(in the rows, 128 means zero)
One turn or mirror swaps these rows in pairs. Which row does each one swap with?
The rows were stretched afterwards, more along some directions than others.
rer: [139 142 133 125 126 123 143 114 119 110 118 151 139 124 136 112 117 135
 111 118 123]
Zapu: [126 124 143 157 117 137 137  98 118 128 133 112 134 125 139 129 162 104
 115 119 165]
bila: [115 105 101 140 130  89 134 158 164 135 129 126 107 124 127 134 112 152
 111 123 129]
Bezez: [110 137 106 151 142  92 114 165 131 121 130 118 101 150 106 115  84 154
 120 114 127]
migem: [122 154 109 129 141 113 128 131 132 122 135 136 124 160 146 134 110 161
 135  51 133]
fam: [144 158 137 101 116 112 118 131 132 118 125 117 136 171  93 128  89 127
 147  96 149]
rad: [147 142 135 137 110 141 126 134 115 125 125 111 132 127 126 129 134 137
 139 145 140]
gisuz: [114 114 131 132 144 109 106 146 144 137 133 122 131  98 123 128 142 128
 129 153 125]
nogu: [138 136 146  93 126 114 111 123 124 113 128 135 115 136 101 128 112  98
 128 109 145]
Zot: [140 120 123 128 123 126 129  96 142 114 101 121 120 144 133 132 133 123
 106 132 172]
mefet: [149 145 114 117 131  93 119 139 160 140 142  99 126 127 109 158 130 130
 141 102 135]
Lin: [114 133 134 124 123 112 110 144 129 118 146 133 118 117 142 120 120 103
 133 142 122]
teb: [137 119 138 165 122 131 129 127 126 123 108 106 105 134 138 126 132 119
 113 136 175]
Selem: [115 137 131 121 119 114 107 142 130 118 148 130 121 125 139 125 117 107
 137 134 130]
nev: [158 137 107 117 134  93 102 159 145 128 134 138 139 112 134 152 137 128
 131 127 113]
ketet: [145  99 136 103 138 135 111 153 143 134 118 110 118 131 100 128 109 133
 121 136 121]
zodas: [100 152 127 141 140 135 133 136 125 125 131 120 116 152 109 123  87 152
 123  99 115]
dakap: [153 119 126 126 139 108 141 116 146 128 116 126 126 113 135 140 166 124
 129 122 154]
nusup: [138 145 146  92 119 111 106 124 124 110 128 128 119 139  93 130 104 103
 133 112 151]
Mit: [136 138 132 128 155 112 138 133 127 141 144 130 131 122 132 132 130 122
 154  64 125]
Vum: [142 160 133 100 121 142 102 110 128 132 128 122 154 161 113 137 113 115
 126 102 132]
Vil: [125 150 126 117 131 106 129 145 147 128 124 142 139 143 135 126 108 120
 134  94 102]
Manep: [107 119  97 129 156  97 104 173 157 139 141 114  84 134 107 116  82 153
 135 125  98]
lize: [135 106 118 142 147 110 151 148 139 128 114 121 106 121 120 124 120 161
 125 108 135]
rom: [107 111 131 139 132 120 134 156 152 130 122 114  98 134 116 115 133 123
 132 123 158]
Futok: [141 138 135 103 125 110 142 143 162 125 109 131 118 144 144 132 107 138
 130 106 131]
bule: [102 112  99 151 144 116 118 146 148 127 119 122  97 119 130 113 119 129
 123 169 147]
Mol: [ 95 122 107 148 142 123 123 137 112 137 140  99 109 124 105 106 102 151
 131 151 109]
dapo: [138 151 121 133 141 102 147 132 139 130 139 135 108 125 126 152 116 122
 135 100 130]
Saven: [116 105 103 110 145 107 127 147 146 123 133 113  93 141  94 110  92 152
 115 126 119]
sigod: [144 130 130 119 126 137 115 113 120 124 120 124 120 153 128 125 111 145
 123 100 121]
Nuvis: [141 109 141 144 134 106 138 155 128 128 123 123 119 126 132 115 127 125
 129 119 129]
sez: [120 128 127 151 142 119 136 144 134 134 128 114 117 116 125 124 138 121
 142 155 133]
zoku: [125 147 117 123 141 142 113 151 131 125 135 132 129 132  99 132  93 137
 143 130 116]
fasot: [ 89 106 134 123 134 136 130 148 124 118 133 140 126 132 121  92 105 123
 136 136 121]
bovur: [122 128 119 159 141 122 141 140 128 144 131 115 133 130 143 139 131 134
 144  93 114]
kem: [146 138 129 134 128 114 126 114 120 130 118 139 138  99 142 130 140 112
 118 138 133]
bodez: [129 116 134 134 136 158 112 131 117 142 144 110 143 120 137 131 123 123
 126 141 105]
temo: [111 127 133 126 124 119 112 146 127 119 146 135 115 125 142 118 117 104
 130 142 124]
lesup: [153 124 120 138 116 126 117 126 141 118 130 127 151 133 141 149 131 127
 107 142 124]
Fizif: [128 116 117  95 133 114 129 133 147 131 110 110 111 158 109 126 113 160
 137  87 129]
dulun: [117 121 147 111 126 129 125 102 113 116 129 131 149 140 100 115 116  99
 123 108 136]
lir: [118 151 143 130 111 162 142 112 105 129 118 135 139 157 125 130 105 143
 140  88 137]
Tede: [124 139 166 103 128 142 124 121 135 125 117 115 138 148 109 132 115 137
 140 111 138]
fegip: [121 116 111 143 131 114 127 147 145 124 118 139 121 134 150 128 134 151
 108 108 119]
lut: [147 121 119 145 124 108 139 153 135 125 117 156 111 114 161 138 150 122
 129 133 131]
ver: [145 173 137 112 129 133 123 135 120 118 141 120 139 147 111 144  88 141
 141 116 117]
bot: [131 114 107 150 148  99 127 142 166 137 127 115  96 117 152 142 144 128
 125 102 166]
bugu: [135 141 106 130 130 102 116 130 129 126 149 134 140 119 135 124 126 131
 138 121 141]
ton: [140 143 151  88 122 112 111 123 126 111 124 132 117 136  99 130 110  99
 133 108 144]
fum: [127 120 115 123 125 128 113 146 143 121 130 124 120 134 129 108 107 148
 102 168 133]
tup: [113 129 121 132 125 152 116 123  99 131 134 122 133 148 124 112 116 122
 134 123 106]

bovur is swapped with lize
fasot is swapped with dulun
dapo is swapped with lut
kem is swapped with Futok
bugu is swapped with fam
Manep is swapped with sigod

One turn or mirror swaps these rows in pairs. Which row does each one swap with?
The rows were stretched afterwards, more along some directions than others.
gol: [107  99 129  86 128 148 130 133 144 154 108 173 108 132 112 111 138 123
 142 129 104 111 108 130 100  90 130 161 146 151 120]
Badak: [110 121  86 117 107 121 129 109 178 116 116 148 134  78 153  87 123 151
 142 135 125 121 102 115 156  91  75 166 166 112 131]
pif: [128 106 136 111 115 149 138 122 167 132 115 156 113 124 114 126 138 113
 129 142 103  79 123 155 128 118 122 172 152 145 141]
zeto: [136  91 113 111 124 127 121 151 123 163  81 144 116 128  99 105 117 128
 145 146 134 107 108 112 144 127 130 156 179 122 133]
konu: [116 132 109 142 122 156 114 126 138 129 119 124 129 123 104  82 118 157
 157 119  99 127 122 122 115 114 123 140 133 153 106]
Raruv: [125 110 126 117 135 108 100 102 151 137 131 160 116 127 180 116 115 126
 134  90  89 160 124 122 140 101  82 163 105  79 103]
Vakiv: [ 97 108 119 110 122  95 147  98 160 124 135 118 124 129 127 140 115 131
 158 123 124  98 141  97 160  77 105 159 125 134 145]
raluz: [143  94 122 121 148 129 111 121 154 142 140 142 126 136 153 132 145 112
 102 131  82 124 153 143 143 111 127 157  91 106 135]
Tutat: [110  98 119 106 140 124 133 114 154  99 135 133 116 127 134 155 137 102
 116 123 120  87 145 138 132 113 135 158 109 151 157]
nuf: [110 117 106 108 137 125 121 136 156 118 141 159 138 155 151 134 134 133
 133 135 142 120 144 109 123 101 107 129 142 140 149]
ruv: [119  99 128 109 152 142 107 126 167 149 104 149 107 113 126 138 130 108
 135 156 105 113  98 127 111 100 149 158 123 145 117]
vibu: [144 120 102 133 149 131 109 142 116 123 172 129 155 134 160 109 173 153
 128 117 117 137 126 135 108 127 132 122 120 139 115]
vigap: [102 136 132 138 126 130 122 143 117 151 104 151 131 129 118  82 122 150
 169 104 136 120 115 123 118  95 101 109 140 127 121]
Reda: [129 138  99 141 112 109 127 140 140 111 113 143 114 106 149  88 111 135
 158 128 116  96 136  97 165 103  77 139 148  93 147]
maro: [104 120 100 131 121 105 140 132 131 146 128 104 143 111 141 157 102 167
 143 122 142 120 162 121 175 115 108 141 148 125 125]
ket: [107 112 111 117 111 126 163 129 131 160 139 142 147 137 135 106 112 127
 158 111 150 118 136 125 122 114  63 123 115  94 152]
pana: [134 140 128 139 122 138 102 139 102 124 105 157 121 149 125 103 135 119
 151 114 118 120 137 149 127 129 109 157 159 144 114]
bufum: [131 112 110 132 139 149  99 155 167 120 125 130 110 104 123  80 134 136
 126 154 112 126  93 116  95  82 131 158 163 125 124]
gonin: [118 109 133 116 158 132  97 126 157 138 149 124 128 143 134 118 123 133
 117 128 103 131 137 105 112 111 126 136  97 128 133]
sog: [123 124  94 134 103  94 131 131 134 108 139 120 141  96 163  95 119 142
 145 110 134 123 130 140 161 101  69 134 142  86 126]
lesiz: [118 136 138 108 148 106 119  99 126 124  92 150 167 147 165 134 113 125
 130 118 106 123 148 134 140 137 109 165 135 107 123]
sul: [138 123 118 140 142 110 115 129 130 105 170 114 145 131 175  84 151 143
 116  93 127 141 125 150 138 113  88 129 119  93 134]
Non: [129 148 131 115 137 131 107 133 110 138  83 140 131 132 124 100 134 118
 181 129  89 118 116 132 117 121 110 165 152 112 111]
robef: [109 120 108 134  97 118 150 115 169 142 144 121 155 115 154 101 118 155
 153 123 124 120 109 115 139  96  75 145 139  98 143]
refog: [127 128 127 127 148 118 119 138 187 124 121 118 106  92 147 148 131 117
 136 135 129 121 121 139 134 148 118 156 133 131 129]
mibo: [135 140 119 139 118 127 159 129 149 118 149 147 135 123 169 125 155 137
 134 117 119 133 130 119 133 119 104 145 120 101 133]
zosom: [114 103 143 101 147 125 101 159 124 166 111 166 130 124 140 105 142 134
 138 125  93 108 138 138 105 119 114 147 129 111 116]
bikif: [ 95 140 126 122 105 127 130 111 137 138  82 113 147 142 115  95  96 132
 196 128 108 109 121 110 142 114  74 160 170 118 137]
Pasu: [139 104 117 100 150  98 116 146 146 150 149 123 119 113 145 132 144 139
 144 140 112 121 131 109 124 117 118 148 122  98 129]
gubir: [147 127 148 140 143 143 114 135 118 138 118 144 126 149 153 130 125 127
 128 119 129 148 113 160 124 154 101 134 108 115 125]
zuka: [ 99 142 168 122 136 124 111 123 129 130 101 137 149 155 138  87 114 152
 157 114 104 121 118 132 123  99  89 117  95 102 124]
Zepa: [122 137  99 126 115 112 132 133 127 140 137 125 176 126 156  87 137 169
 168 140 139 144 107 121 121 117  80 129 169 121 131]
fesuv: [127 127 117 137 134 132 123 139 121 177 116 128 168 146 115  70 134 141
 162 121 125 130 125 138 107 141 112 118 147 114 129]
rep: [153 125 127 134 128 142 132 147 113 157  97 135 109 139  99 133 120 104
 149 123 109  94 164 140 132 136 135 169 150 109 118]
vigip: [146  97  87 132 126 113 106 149 123 176 114 127 123 105 111  81 121 141
 156 134 135 142 109 107 129  96 128 105 140  81 107]
moro: [118  85 114 113 137 119 126 154 154 144 126 139 106 115 146 159 117 134
 135 158 120 106 123 114 132 111 110 163 156 123 140]
Zuk: [ 91 146 150 104 128 135 120 132 123 101 103 165 105 139 133 119 111 110
 155 110 114 104 112 112 110  87 117 121 114 135 137]
revor: [112 102  92 109 132 112 110 123 158 109 129 125 133 114 148 144 129 126
 139 131 110 117 132 131 153 107 114 177 163 137 118]
lapov: [ 96 146 119 125 125 109 143 134 124 100 112 131 150 143 146 128 118 137
 164 133 140 110 127  88 138 108  94 130 145 110 175]
Livik: [ 94 149 168 123 122 125 134 132 116 117  93 133 114 140 123 112  98 119
 158 110 118 115 124 111 117 109  86 139 135  82 147]
tugo: [122 132 102 112 126 158 128 131 133 162 100 137 179 146 107  91 113 142
 149 143 108 123 150 133 110 150 114 152 161 114 134]
paf: [106 108 145 114 141 108 110 148 139 119 137 127 110 122 152 127 135 143
 132 126 107 109 129 113 123  62 121 150 127 119 136]
Pul: [125 126 127 114 141 129 121 109 138 121 122 122 162 169 134  98 134 112
 121 137  92 128 124 123 133  95 125 163 113 100 143]
kov: [112 140 144 136 134  94 124 131 119 134  91 135 159 145 170 102 103 139
 134 125 123 143 123 152 162 136  61 144 145  66 141]
Zoge: [136 123 119 111 129 123 125 135 146 125 123 123 138 117 140 149 139 125
 154 137  90 109 140 123 150 143 123 181 167 128 114]
musa: [128  98 126 122 159 111 110 138 138 180 121 152 154 113 172 104 136 154
 133 119 100 133 150 145 164 119  86 134 124 104 115]
Bab: [129 137 143 125 117 142 147 122 105 144 107 170 160 173 145 121 120 117
 133 120 129 126 149 140 112 150  81 135 123  87 155]
dariv: [120 134 112 132 111  96 121 138 165  95 123 110 126  73 154  94 110 141
 147 132 124 123 122 125 146 105  81 133 142  85 130]
sile: [147 132 129 135 123 123 120 149 111 149 119 143 122 118 147 100 126 141
 134 115 118 111 144 131 138 123 121 126 115 117 117]
zigud: [131 117 130 119 113 109 118 122 151 143 129 136 130 132 147  78 136 155
 161 133 104 127 117 113 133  85  79 152 154  88 113]
mupit: [119 148 106 121 119 117 123  98 168 120  80 124 123 126 112 104  97 133
 168 140 108 120 120 122 153 131 103 172 146 122 112]
tofek: [131 138 107 138 136 118 101 136 102 127  87 129 152 132 127  92 130 155
 149 151  99 112 131 117 156 103 133 151 170 116 120]
Buk: [117 118 137 114 127 136 134 120 161 131 133 137 118 133 115 109 102 139
 132 118 133 108 134 115 126 102 111 139 118 113 139]
Veso: [116 120 121 117 151  94 101 115 138 133 151 106 162 106 177  85 112 166
 120 101  99 150 131 111 127  98 104 135  98  97 108]
seror: [ 86 138 147 120 128 106 108 143 110 116  79 165 106 164 127 124  94 123
 176 136 136 116 102 114 120 103  91 121 151 118 147]
tupo: [126  83 120 105 132 120 102 130 143 150 120 116  93  87 121 126 106 134
 136 129 103 106 111 124 133  91 133 170 130 128 115]
Rera: [105  93 131 108 134  95 109 126 142 123 113 158 106  99 145 121 120 119
 132 121 101 105 102 102 157  83 101 178 139  92 133]
sodo: [121 142 106 125 131  86  94 163  86 125 100 125 139 111 153 125  97 144
 140 131 129 147 136 133 142 125 114 113 150  87 118]
muk: [109 103 131 103 113 110 124 139 124 154 129 167 113 136 136  77 129 125
 164 119  86 100 108 106 125  84  78 150 130  89 142]
fazo: [104 126 131 109 119 123 120 104 165 112  89 117 133 126 111  98  98 123
 149 140  90 108 113 118 155 102  88 179 142  91 138]
num: [150  88 101 105 130 116 133 136 151 158 134 142 131 110 162 143 155 129
 135 142 111  96 137 134 148 120 116 153 135 111 133]
fonif: [134 135 113 127 111 125 103 132 121 144 109 122 160 134 140 105 108 152
 155 116 101 145 148 136 132 137  87 144 146  77 110]
lof: [115 122 139  74 126 152 107 103 147 150  93 156 139 147 126 108 120 106
 160 116  57 112 131 143 104 123 112 169 104 126 113]
nuna: [122 106 143 106 132 139 136 109 150 131 126 166 100 159 114 103 134 122
 137 116 123 125  98 116 102  99 131 152 125 139 126]
gupu: [126 130 142 114 148 134  86 148 130 141 107 157 139 141 143  92 151 142
 141 127  75 130 138 109 102 126 109 169 168  96 116]
Mola: [122  98 109 115 153 133 115 110 132 120 128 144 145 162 152 147 148 114
 118 109 105 141 150 153 123 134 121 179 135 122 126]
bis: [111 119  95 132 136 117 115 127 150 111 114 110 119 106 141 106 113 156
 155 128 123 116 116  93 152  97 112 131 119 137 129]
rudo: [110  92 131 120 127 129 124 135 141 135 156 134 111 129 130 130 141 111
 123 137 120 122 111 146 109  64 124 146 124 127 132]
keku: [114 105 142 103 131 129 137 124 135 137 121 175 117 124 180 135 110 142
 125 105 127 143 124 140 142 104  83 133 115 128 129]
zuv: [153 121 132 128 142 121  92 126 119 163 115 130 138 147 142 118 112 120
 140 103 127 163 137 160 103 146 104 135  97  78  98]

dariv is swapped with Zoge
fonif is swapped with fazo
mupit is swapped with robef
keku is swapped with musa
sog is swapped with revor
tupo is swapped with tofek
vigip is swapped with zeto
Livik is swapped with gupu
ket is swapped with nuf

